In the rows, 128 means zero.
D: rows in a few groups, each row roughly a mix of its group's directions (one row in no group):
D (104 x 10):
[[126  89 131 100 139 145 113  67 120 142]
 [114 127 108 118 157 119  97  64 109 121]
 [120 153 111 104  76 151 149 167 132 143]
 [127 105 142 109 171 131 108 174 153  97]
 [121 103 109 132 139 147  83 131 182 106]
 [ 98 161 136 107 129 153 113 186 137 113]
 [137 123 118 144 112 149 161 118 139  61]
 [175 108 131 149  94 132 132 143  87 157]
 [ 89 103 115 105 137 146 183 116 139 150]
 [102 120  79 114 101 117 150 106 158  96]
 [121 141 145 126 206 130 134 136 118 112]
 [121 150 114  96 148 120  82  99  86 118]
 [134 146  83 161 126 116 135  75 124 151]
 [ 83 141  84 129 135 131 174 136 150 143]
 [125  99 112 120  60 135 104 118 147 141]
 [129 132 162 162 180 110 106 112 104 149]
 [159 140 115 155 131 140 139  77 173 115]
 [123  98 149 115 110 151 183 153 145 153]
 [157 101 126 159 129 108 129  72 128 158]
 [126 114 115  92  60 143 141 116 144 131]
 [151 166 126 162  88 124 146 157 153 107]
 [123  95 169 128 133 131 191 117 123 140]
 [ 70 162 132 106 117 118 120 164 139 144]
 [100 126  86  98 117 149 119 176 153 125]
 [110  92 108 121  96 149  81 116 162 130]
 [150 143 133 126 184  95 104 100 112 150]
 [119 145 146 148 124 114 184 179 130 122]
 [118  87 141 150 148 124 161  75 143 129]
 [122 116 138 137 105 124 170  74 149  96]
 [ 65 148 145 100 121 113 147 130 144 102]
 [106 151 133 149  86 148 105 174 148 108]
 [ 92 126 131 126 138 122 190 168 132 118]
 [145 140 136 143 141 157 134 198 119 114]
 [ 76 140 142 130 171 118 119 101 156 109]
 [114  86 117  84 142 148  94  94 124 121]
 [172  99 138 146 164 119 101  99 113 154]
 [156 120 184 101 147 142 157 130 142 102]
 [140 155 141 140 107 121 141 199 130 118]
 [ 99 158  90 138 123 124 149 180 151 122]
 [172 129 154 147 122 116  72 130 120 102]
 [ 95 135 149  61 135 114 138 145 112 132]
 [133 138  81 121 120 134 131 187  98 113]
 [104 135 159  85  95 126 156 103 146 156]
 [132 111 123 111 146 130  86  65 110 127]
 [113 114 125 197 146 124 142 150 110 107]
 [127 159 104 161 173 130 136  80 128 133]
 [141 150 126 160 125 158 126  91 179 105]
 [ 78 146 152  76 125 110 132 139 129 148]
 [135 124 163 115 103 141 124 184 153  96]
 [135  93 122 103  63 115 124 132 119 151]
 [151 100 149 144 171 126 123  90 126  87]
 [ 90 116 122 131 118 159  74 146 158 114]
 [125  73 123  93 131 124  93 160 148 121]
 [105  92 101  99 134 155 129  82 144 152]
 [101 132 112  79  93 143 138 118 169 109]
 [181 132 105 146 159 100 123 135  93 143]
 [120 128 120 180 182  99 126 120 112 117]
 [113 164  94 168  99 129 127  92 116 150]
 [161 115 125  89 129 125 122 140  94 181]
 [ 97 120 108  93  87 128 139  92 162 116]
 [109 128  77 140 113  94 113 146  95 159]
 [127 130 139 171  98 139 142  83 171 126]
 [105 138  77 110 140 110 142 113 162  90]
 [135 141  91 122 132 138 114 194 100 121]
 [129 110 173  98 173 111 108 100 120 143]
 [124 127 156  85 107 126 109  79 136 162]
 [ 98 116 140 110 134 136 198 137 122 145]
 [139 115 153 102 184 118  92 137 103 142]
 [131 101 118 120 142 136  95  59 128 135]
 [109 144  82 153 108 112 122 100  98 164]
 [152 103 154 147  79 146 131 139  97 158]
 [106 103 132 100 166 130 122  89  91 155]
 [113 134  97  83 135 145 100  87 108 151]
 [140 124 128 145 114 156 158 115 146  63]
 [ 72 124 134 118 138 153 103 166 142 100]
 [106 127  91 149 126 111 152 134 120  67]
 [ 94 152 117 140  83 141 159 134 158  97]
 [102  92 102  93 116 164 144 144 159 146]
 [ 82 149  75  95 148 130 119 124 119 125]
 [138  96 132 110 122 125 105 184 163 102]
 [109 143  86  77 116 155 105 142 124 150]
 [138 114 128 107  80 103 151 122  88 161]
 [114 166  96 165  97 122 135 101 104 154]
 [115 149 133 156 129 171 105 107 174 102]
 [ 73 124 139 108  99 148 136 113 167 108]
 [130 124  99 153 142 131 138 144 118  58]
 [ 98 141 116  77 129 121 124  91 169 116]
 [159 125 162  75 140 164 122 150 117 133]
 [126 186 124 149 119 109 154 173 118 131]
 [138 133  90 166  91 146 155 133 139  90]
 [139 138 106 132 137 118  56 112 125 101]
 [107 121  95  92  88 123 141  96 160 113]
 [168 124 117 127 104 139 119 133 119 194]
 [168 125 133 142 152  97 110 101  91 164]
 [162 128 142 170 151 133 125 171  90 138]
 [105 153  98 163 100 146 112  82 131 145]
 [187 113 115 163 138 162 118 132 124 105]
 [ 98 164 127 111 101 156 130 179 145 117]
 [142  81 170  77 121 138 132 127 134 123]
 [137 137 111  98 132 132  58 115 107 116]
 [ 86 131 124  89  99 146 136 117 172 106]
 [103 170 104 143 139 104 138 176 126 100]
 [ 88 129 120 143 115 170  82 105 154 124]
 [ 95 115 179 138 123 127 111  83 126 154]]

the four rows of each list that fit no group, in list order (the others fit one group, some only roughly):
- j17: [145 138 110  80  93 157 137 164 147 112]
- j645: [124 129 108 185 142 105  91 119 133 162]
- j304: [115 135 133 130  52 134 119 158 128 129]
- j10: [119 127 124  97 128 127  64  89 119 146]
- j967: [ 91 110  79 133 131 142 144 137 177 129]
- j530: [116 146  88 175 131 107 135 136 125 175]
- j148: [133 123 135  69 148 120 124 156  93 160]
- j555: [105 164 132 124  82 159 136 154 158 150]
- j359: [ 96 157 176 132 139 123 125  79 144 134]
- j353: [163 142 157 145 153 120  70 142 126 115]
- j539: [161 133  99 134 166  83 119  97 108 140]
- j91: [114 118  89 174 154  93 142 110 122 103]
- j996: [118 113 120 139  99 100 168  71 137 125]
- j216: [131 123 159  98 110 114 144 181  88 131]
 -> j10; j530; j359; j353
- j381: [130 126 167  69 124 132 138 121 121 170]
- j255: [123 123 110  87  74 143 122 155 158 117]
- j773: [ 75 145 159 109 144 128 114  95 160 126]
- j655: [ 99 126 129  99 107 128 193 155 133 130]
- j920: [127 140 132 149 113 127 142 168  66 153]
- j832: [148 119 112 175 158 109 123 162  99 100]
- j90: [ 85 113  95 136  99 125 152 111 156  93]
- j834: [ 93 141 186 131 163 143 106 119 135 141]
- j812: [116 116 156 187 151 106 124 106  98 138]
- j376: [ 88 140 140  99 153 118 113  81 162 123]
- j214: [126  94 179  83 157 145 135 123 123 117]
- j265: [189 135 121 117 117 139 124 165  99 153]
 -> j255; j655; j920; j832
- j16: [129 109 111 194 111 137 159 108 130 112]
- j326: [128 110 164 142 194 131 113 118 107 131]
- j482: [102 143 112  96  74 125 167 139 129 143]
- j190: [113 138  65 125 125 140  89 119 158 125]
- j559: [145 143 181 131 116 117 154 169  97 117]
- j922: [113  95 152  82 143 122 118 177 113 130]
- j852: [104 153 157  77 112 147 130 160 144 150]
- j529: [159 123 102 121 135 125  64 127  95 119]
- j913: [109 114 131 137 127 106 162  88 130  72]
- j142: [104 157 105 176 109  99 105 100 121 140]
 -> j16; j326; j529; j142
- j796: [163 113 149 163 144 127 103  94 137 171]
- j921: [163  90 160  85 137 127 149 101 143 121]
- j919: [ 95 165 129  84  91 129 140 124 161 132]
- j75: [ 87 152  99 160 137 132 102 172 122 117]
- j63: [ 99  95 153  86 121 146  96 164 129 118]
- j717: [118  95 109 129 152 127  81  87 137  97]
- j687: [ 97 172  85 123 130 141 139 130 169 112]
- j568: [155 112 163 156 163 112 143  85 150 137]
- j510: [115 106 111  90 133 148 108  70 124 149]
- j92: [147 112 182 169  99 121 136 142 147 144]
- j617: [135 135 126 128 204 115 146 107 111 128]
 -> j919; j687; j568; j92
- j944: [134 150 116 157  64 132 129 150 157 119]
- j401: [128 112 137  83 124  88  88 153 100 132]
- j267: [121  92 146  78 146 110 118 169 108 128]
- j295: [111 171  72 137 121 124 110 159 147 132]
- j366: [138 143 134 122 189 108 162 123  93 136]
- j526: [171 115  91 144  98 126 147 168 105 126]
- j638: [123 163 134 141 105 174 110 168 159 124]
- j942: [155  98 137  72 119 126 151 161 106 123]
- j888: [124 117 155 126 120 129 163  84 142  76]
- j312: [148 117 135 126 102 154 109 126 190  99]
- j94: [142 169 101 177 112 135 140  95 149 127]
- j968: [107 116 146 138  87 165 141 137 157  84]
- j297: [164 126 151 161 106 108 147  95  94 102]
- j990: [107 153  79 152 148 102 101 115 139  98]
 -> j401; j942; j968; j297
- j340: [116 127 111 140  60 161 124 149 136 111]
- j324: [126 122 103 136 148 121  83  67 131 120]
- j476: [104  96 122 130 148 110 160  98 171  99]
- j984: [143 126 101  86  78 150 110 153 140 113]
- j533: [158 162 155 113 124 115  91 136  79 121]
- j24: [127  83 144 124 138 140 149  68 131 147]
- j440: [ 89 155 136 128 158 153 114 125 173  96]
- j854: [121 132 169  83 102 151 117 102 143 159]
- j545: [141 176 125 173 122 148 143  98 155 112]
- j856: [157 141 140 123  70 112 153 168 133 124]
- j981: [113  97 156  88 135 133 119 182 111 119]
 -> j340; j476; j984; j440
- j394: [109 136 130 102  86 112 149 112 134 185]
- j120: [145 136 118 151 146 145 111 127 191  94]
- j361: [ 92 153 131 101 158 149 131 155 163  96]
- j517: [111 191  89 126 124 117 131 154 113 138]
- j928: [170  87 157  91 133 127 147 119 155 113]
- j901: [143 107 144 111  75 127 122  92 112 166]
- j619: [144 171  97  98  90 152 132 159 118 131]
- j206: [102 119 129 101 118 158 133 181 164 149]
- j193: [181 141 111  88 102 137 137 163 123 139]
- j230: [ 99 173  95 111 132 127 148 176 121 128]
- j830: [114 152 117  98 114 139 138 197 122 130]
- j543: [142 151 178 123 177 139 104 148 126 143]
- j377: [107 145 109 169 164 168 127 128 152 100]
- j316: [151 153 187 146 138  94 120 106 113 132]
 -> j619; j206; j377; j316
- j599: [ 83 120 106 125 169 144  87  99 126 134]
- j209: [111 129 122 118 107 107 144 101  74 171]
- j270: [144 146 109 118 112 135 146 199 112 138]
- j601: [141 124 156  77 110 132 134 120 121 183]
- j693: [115 123 176  70 125 134 150 106 134 125]
- j558: [151 106 126 153 188 111  98 122 104 122]
- j103: [186 139 138 165 141 148 137 130 140  93]
- j294: [176 126 148 131 137 183 120 142 141  98]
- j220: [109 110 137 145 163  75 125  87 116 122]
- j550: [108 113 118 162 104 135 167 120 177 107]
- j97: [168 112 148 162 167 104 149  98 115 134]
- j163: [152 147 106 113 118 163 118 188 110 139]
- j483: [135 123  93 192 121 126 137 120 143  92]
 -> j270; j103; j550; j97
- j83: [ 99 144 104 147 145  96 136 128  71 109]
- j714: [166 106 176 156 123 108 104 137 119  98]
- j179: [138 127 127 185 177 112 131 147 108 114]
- j686: [130 138 143 167 104 162 141 107 172 100]
- j909: [ 89 145 103 142 112 121 104 143  78 157]
- j370: [158 167 164 148 159 136 114 121  95 106]
- j804: [ 78 114 149 114 164 120 133 118 159  92]
- j851: [139 140 130  97 148 157 120 189 110 107]
- j574: [140  76 135 122 163 100 110  86 128 133]
- j544: [ 87 127  96 158 117  92 153 108 130  97]
 -> j83; j370; j804; j574
- j110: [122 120 120  86 133 118  69  89 131 125]
- j825: [141 107 155 181 124 114 117 120  86 156]
- j823: [150  94 147 103 182 138 124 126 160 108]
- j146: [132 117 167 183 144 122 122 126  91 151]
- j395: [190 117 122 114 109 115 122 119  97 164]
- j870: [131 114 152 105 125 124 110 188  87 115]
- j626: [173 129 133  96 111 170 128 164 113 149]
- j618: [ 92 178 117 131 115  98 132 156 160 111]
- j718: [140 115 109  83  99 149 166 158 151 114]
- j247: [124 131 135 139 163 147 118 150 136  60]
- j805: [105 103 118 154 128 136 185 125 168 140]
 -> j110; j870; j618; j718
- j402: [108  84 160  87 119 157  98 131 139 122]
- j404: [112 150 105  98  87 144 159 169 120 112]
- j745: [160 141 129 116  87 183 139 156 139 126]
- j677: [132 148 128 182 100 125 136  82 135 153]
- j269: [168 104 125 176 130 127 124  80 137 140]
- j104: [160  95 151  89 141 123 147  89 105 114]
- j759: [134 100 143 150 153 116 117  62 123 115]
- j413: [114 152  90 153 134 116 154 185 118 128]
- j466: [ 73 136 150 147 141 108 131 100 157  99]
- j776: [ 63 156 126 132 118  96 121 138 147 146]
- j243: [ 97 133 132 150 100  94 138  81 154 153]
- j52: [152 103 167  81 132 149 158 132 154 131]
- j979: [140 116 132 150 146  91 109  79  99 159]
- j764: [ 74 138 118 136 116 171 129 143 165 113]
- j313: [144 135 130 118 193 100 160 120 105 126]
 -> j677; j413; j52; j764
- j768: [125 132 110 136 151 111 103  74 133  81]
- j906: [166 150 180 127 120 114 109 121  87 124]
- j697: [ 70 109 141 149  97 145 144 120 151 104]
- j117: [102 103  98 138 152 133 133  75 162 135]
- j479: [177 113  97 180 143 130 109 126 120 138]
- j260: [177 146 174 127 104 123 107 140  97 134]
- j461: [163 154 160 123 129 112  88 119  82 119]
- j93: [ 73 115 137  94 111 161 145 122 157 134]
- j51: [162 133 134  78  79 154 124 123 142 121]
- j343: [137 122 141 142 180 140 102 179 111 138]
 -> j768; j93; j51; j343
- j375: [158  96 111 124 159 130 121  89 174 116]
- j348: [171 109 151 181 154 121 122 140 115 149]
- j806: [138 128 144 133 176 145  71 153 127 139]
- j210: [138 158 149 118 147 103  83 127  79 136]
- j20: [124 113 156 122 183 101  93 108 117 148]
- j412: [154 122 154 163 159 148  78 122 141 147]
- j561: [140 115 183 150 176 123 139 145 113 141]
- j301: [150 139 119  92 102 162 139 181 140 116]
- j669: [122 122 140 126 178 143 105 159 163  90]
- j329: [ 93  93 118 108  91 136  87 154 123 145]
- j704: [105 123 160 108 182 143 119 165 110 119]
- j310: [117 129 132  73  95 126 123  85 154 140]
- j740: [152 142 165 163 135 100  83 152 112 122]
 -> j348; j210; j561; j740
- j932: [ 94 141 150 141 152 159 131 176 149  99]
- j262: [135 123 133  96  80 125 171  96 131 152]
- j644: [140  95 167  86  89 139 143 110 116 140]
- j699: [144 139  98 169 116 124 122 170  85 112]
- j102: [139 132 115 122 185  90 157 145  99 126]
- j226: [125  90 109 102 107  93 119 165  95 147]
- j563: [128 139 112 121 122 119  81 139  99 185]
- j469: [152 140 180 106 121 157 107 148 115 163]
- j12: [158  94 162 105 111 149 127 108 171 112]
- j37: [152 119 191 127 138 112 139 117  87 115]
- j417: [132 129 135 142 124 145  89 145  98 189]
- j664: [119 116 177 141 142  94 122  88 100 149]
- j399: [104 119 124 148 180  84  97 114 121 138]
- j106: [ 85 160 125 155  93 140 120 137 169 141]
 -> j699; j563; j417; j664
- j578: [166 116  91 137 130  81 136 100 102 143]
- j158: [132 141 141 122 151 103  84 128  88  84]
- j327: [102 117  84 122 132 125 150 143 142  70]
- j296: [106 122 134 168 109  99 131  78 158 143]
- j478: [105 155 129 150 157 113 101 114 145  73]
- j940: [149 109 153 171 132 113 122 115  83 164]
- j134: [112 160 122 126  74 158 134 151 157 151]
- j285: [148 155 100 163 103 137 136  79 155 130]
- j237: [114 142 120 140 126 130  64 127 172 108]
- j698: [ 87 119 154 137 143  98 136  74 146 117]
- j562: [119 116 112 147  71  87 130 114 106 154]
- j511: [155 104 135 120 111 138 171  87 137  88]
- j609: [ 97 111  99 114  76 135 151 117 155 102]
- j49: [138  98 126 105 157  90 135 179 102 127]
 -> j327; j478; j237; j562
- j202: [125 135 159 130  98 175 123  86 158 117]
- j972: [ 62 139 134 100 102 148 119 139 143 111]
- j835: [112 109 118 137 111  90 165  72 129 122]
- j133: [ 89 142  81 142 105 168 104 137 123 138]
- j916: [137 166 147 102 131 114 110 158  76 108]
- j174: [114 172 110 182 136 139 109 131 155 109]
- j78: [142 105 161 119 127 125 156 119 122 193]
- j181: [170  98 147  92 135 109 165  96 129 132]
- j597: [164 120 144 111 111 110 150 184 151 109]
- j47: [ 92 101 111 168  89 132 154 130 136  99]
- j36: [ 88 144 175 107 115 101 160 138 115 145]
 -> j972; j133; j78; j36
- j415: [ 87 130 156  84 141 154 119 162 140 107]
- j861: [ 84 130 150 137 119 105 148  79 158 113]
- j839: [130 124 158 169 168 127  86 104 151 133]
- j347: [121 134  91 130 149 114  71  91 129 112]
- j933: [178 119 134 179  98 136 114 110 113 136]
- j306: [139 117 102 179 108 124 151  94 148  96]
- j455: [166 105 148  98 116 134 141  95 117 175]
- j945: [170 111 145 155 162 157 108 113 133  92]
- j28: [166  83 153  91 134 130 138 127 162 110]
- j960: [102 152  96  92 105 167 123 159 140 112]
- j420: [145 107 102 128  94 112 179  93 117 114]
- j569: [146  96 139 136  76 120 126  99 103 163]
- j155: [170 109  84 138 104  98 139 108 101 142]
- j612: [ 72 172 128 104 136 112 127 131 150 151]
- j878: [ 89 171  98 167 119 136 106 125 111 146]
 -> j415; j933; j960; j612
- j692: [108 187 142 152  94 118 136  97 130 137]
- j162: [195 127 108 130 124 116 133 101  99 146]
- j169: [103 156 112 182 136 139  97  99 110 118]
- j541: [165 108 127 155 114 106 124 102  86 165]
- j987: [ 90 149 144  85 124 160 127 136 169 114]
- j39: [ 94 121 141  66 102 107 110 126 117 145]
- j753: [ 87 142 104 111 142 107 124 174 103  97]
- j702: [161 122 116 107 125  93 112  77 109 157]
- j670: [ 83 131 108 143  83 146  88 127 119 147]
- j622: [ 89  90  99 134 143 138 160 112 167 126]
- j560: [113 147 108 132 156 131  97 188 116 103]
 -> j692; j162; j169; j39
- j336: [132  92 142 161 118 130 155 170 166 109]
- j32: [166 110 132 133  86 135 157 150 121 173]
- j168: [122 123 112  81 145 102 115 153  87 160]
- j408: [122 116 114 136 123 139 194 145 137  86]
- j33: [179 117 126 138 158 114 174 107 110 143]
- j712: [109 158  87 152 151 102  95 129 134  93]
- j900: [133 136 115 105  81 120 164 124  77 137]
- j235: [157 115 151 124 126 151 128 135 187  90]
- j121: [144 116 149 125  80 159 124 102 173 114]
- j57: [105  89 169  81 129 147 113 147 117 122]
- j342: [116 133 130  87  98 111 141 126 119 189]
 -> j32; j408; j33; j900
- j997: [ 81 153 101 153 117 130 105 164 102 144]
- j911: [118 118 151 185 165 103 122 107 107 139]
- j711: [ 79 112 125 149  91 147 154 134 147  95]
- j199: [114 159 167 165 152 137 124 157 158 103]
- j610: [114 134 102  64 112 153 129 102 147 137]
- j398: [132 144 126  79 128 146 118 188 110 137]
- j192: [156 132 129 117  65 123 129 155 116 164]
- j233: [ 98 161 139 101  83 147 140 142 151 157]
- j250: [178 100 122 144 136 124 114 103 112 176]
- j727: [ 96 155 103 142 141 112 131 106  74 153]
- j506: [177 127 140 102 156 104 148 128  83 121]
 -> j199; j610; j192; j506
- j311: [ 89 144 133 121 149 171  98 171 130 120]
- j887: [157 135 119 138 169 103 162  84 111 145]
- j532: [154 119 160 126 106 161 132 114 182 105]
- j161: [150 122 124 146 104  82 161  85 118 149]
- j774: [161 131 139 123 182 100 168 145 116 122]
- j113: [123 131 141 155 191 119 145 142 136  89]
- j873: [160 123 110 114 133  90 109  82 103 159]
- j472: [136 122 169 166 169 126  87 143 118 128]
- j331: [148 118 150 148 178 127  77 124 127 152]
- j277: [ 85 158  97 156 121 121 110 137  88 150]
 -> j311; j161; j113; j472
- j387: [152 120 155  93 109 160 138 114 160  87]
- j818: [100 132 131  67 168 108 131 109 132 117]
- j523: [150 111  86 146 106 127 110  95 176 129]
- j516: [143  66 121 147 125 130 130  82 111 142]
- j132: [146 157 119 179 113 147 132 102 151  90]
- j108: [103 109 170 103 134 169 100 139 150 104]
- j651: [ 98  92  98 136 123 144 161 125 177 136]
- j463: [143 161 143 119 133 115  73 128  88 104]
- j157: [114 115 158 120 152 172  98 138 164  99]
- j648: [163 118 143 155 151 164 123 116 141  77]
 -> j387; j818; j516; j132
